One turning vector, and how many ticks it has turned
The counts run from 0 to 149.
[105 105 140  91 100 161 153  99 143 100 142  95 149 150 111  99  77  99
  98 123 129 126 101 176 169 138 142  69 141 136 142 138 171 139 131 122
  87] : 117
[105 117 136 117  85 161 135 163  94 140 103 104 185 106 136 130  82 112
 105 113 112 146 102 129 171 123  95  78 133 136 103 126 180 114 137 121
 124] : 100
[123 105 148 118 109 120 192 157 162 145 106 133 108  95 175 111 151  68
 141 179 133 120 122 151 137 117 140 117 114 164 128 100 124 122 108 108
 103] : 17
[ 97 117 138 119 117 143 131 166 120 141 104 114 167 121 182 125 101  71
 112 150  90 130 113  98 138 162  82  71 108 139 100 123 153 133 104 102
 106] : 59
[138  96 161 132 113 115 161 152 158 111  93 132  89 122 158  98 112  65
 144 166 134 133  98 178 151  98 146  93 109 157 158 128 126 115 113 138
 108] : 145
[127 113 150  69 102 118 193 130 133 172 139  98 180  96 119 143 121 124
 119 111 144 133 122 135 188 147 137 100 137 153 145 122 164 120 144 113
 131] : 5
[164  78 157  75  78 103 173 128 154 152 128 115 143 105 109 114 104 124
 133 143 130 141  92 134 166 115 145  98 117 170 186 124 136 133 120 141
 140] : 14
[161  68 152 121  85 128 143 150 182 105 112 146 134 145 127 120 121  65
 112 135 146 166 108 155 146 120 134 103 110 175 128 108 140 135 124 158
 156] : 120
[134  94 119 112 118 163 136 153 163 147 151 127 197 126 103 126  95 100
 113 142 159 164 112 153 163 145 136  93 142 137 135 139 184 180  98 123
 121] : 93
[153  94 150 102 110 123 146 158 140 134 119 114 189 109 143  93 103 113
 119 114 115 138  90  97 190 160  89  97 146 149 153 114 154 115 141 111
 179] : 70
[118  99 159 117  97  94 201 142 162 116  95 123 129 105 179  96 129  88
 124 131 117 132 136 157 158 126 120 129 145 162 127 111 138  63 167 122
 133] : 137
[118  81 127  92 104 175 131 140 127 164 138 108 165 125 122 121  97  93
 109 132 129 127  94 108 173 161  98  71 135 146 141  83 129 144 130  86
  99] : 85
[118 115 151  86 124 109 162 124 157 161 132 115 165 129 142 127  90  78
 120 131 122 142  93 110 168 176 113  85 104 170 163 142 150 129 105 118
 140] : 29
[ 90 100 133 103  91 164 141 119 123 128 124 103 137 132 115 100  73  94
 110 143 115 129 101 157 160 119 124  68 132 140 156 138 153 120 137 120
  62] : 116
[ 93 107 166  85  75 115 189 124 187 132 146 128 144 118 145 124 103 105
 113 145 107 110 116 147 142 146 123  91 131 148 134 150 177 153  94 118
 107] : 148
[123 115 148 123  98  92 193 183 171 140 114 142 152  74 178  97 125 109
 144 174 106 113 128 132 130 113 109 106 140 134 115 140 158 136 102 117
 140] : 42
[150  86 126 137 109 146 110 171 140  70  87 115 144 140 179  94 111  66
 114 157 134 135 120 154 128 130 110  87 115 139 101 111 147 121 105 130
 113] : 89
[ 94  91 135 171  92 121 166 161 152 117 108 126 129 108 127  80  81  80
 120 156 101 152 126 158 155  99 128  86 154 138 146 130 155 102 152 127
 104] : 106
[132 104 141 131 108  71 196 168 179 105 117 129 149  90 174  83 122 115
 148 164 105 120 138 134 132 117 121 108 143 148 133 152 151 112 128 128
 145] : 41
[122 127 146 150 120  99 190 152 182 108  98 124 146 110 180 105 118  63
 120 149 140 153 138 180 140 131 145 121 132 162 126 147 171 106 116 137
 129] : 1
[133  93 148 120 118 114 139 159 124  94  87 111 108 122 196  78 107  92
 145 174 103 117 103 127 132 115 107  71 100 152 145 123 119 105 122 120
 108] : 49
[151 130 127  87 159 127 165 149 114 148 134  92 174 101 143 102 105 107
 146 158 154 123 105 148 168 139 152  87 123 126 174 163 173 140  99 117
 106] : 37
[188  83 150  73 100 120 138 141 142 110  91  95 129 133 162 114 132  91
 127 150 152 128 102 146 145 127 144  89  80 167 139 116 143 136 104 152
 132] : 23
[136  82 126 166 100 127 154 185 136 117  86 136 131 107 135  81 101  76
 121 153 135 168 116 163 160  84 129  94 139 146 158 131 129 106 156 137
 125] : 105
[160  86 140 100 146 134 147 163 129 104  92 110 118 119 192  69 144  78
 144 164 135 101  99 135 149 126 123  88 117 143 138 111 118 110 113 105
 112] : 48
[102 123 121  93 117 111 175 153 107 148 115  85 175  89 153 134 106 116
 132 148 105 145 159 125 146 130 120  65  99 140 146 151 166 114 131 121
  76] : 35
[130  90 141  67 110 130 167 143 130 172 142 106 159  88 130 103 112 131
 133 148 114 107 111  94 173 141 107  90 132 149 174 109 134 138 132  93
 109] : 45
[148  97 150  95 109 155 151 113 174 102 136 113 155 147 120  99 102 103
 110 132 162 123  90 184 161 137 153  92 150 142 142 140 177 144 117 140
 125] : 118
[150 107 138  71 128 128 199 137 130 160 120  93 174  92 140 120 155 119
 135 125 174 130 122 155 187 141 149 117 135 151 149 108 159 114 135 113
 130] : 6
[ 92 108 130 116  97 119 178 154 148 156 131 119 172 102 107 131  83 119
 125 136 123 163 141 160 163 107 139  82 127 134 156 159 177 145 135 132
 100] : 132
[108 115 134  88 110 139 130 145 125 136 120  89 178 123 164 125  88 101
 113 125  90 116 123 100 151 168  85  64 112 137 118 136 168 122 114 108
 109] : 60
[171  85 139  70 121 125 173 123 148 127 120  99 131 123 122  90 136 115
 145 142 164 109 113 170 167 113 164 105 132 154 179 137 141 121 135 132
 102] : 143
[180  91 115  71 139 137 137 161 136 113 128  80 201 117 155 116 118 123
 122 130 164 110 125 126 158 160 121  83 120 130 128 135 176 147 123 127
 134] : 62
[143 113 178  94  84 120 164 127 138 155 125 123 143 110 126 128  97 128
 130 149 128 140  64 147 181 114 135  86 121 155 159 139 160 146 100 149
 143] : 13
[116 134 169 104  92 131 176 142 126 136 126 111 147 104 140 120  93 122
 131 153 131 119  77 169 162 107 137  81 133 133 145 159 181 151  79 132
 125] : 12
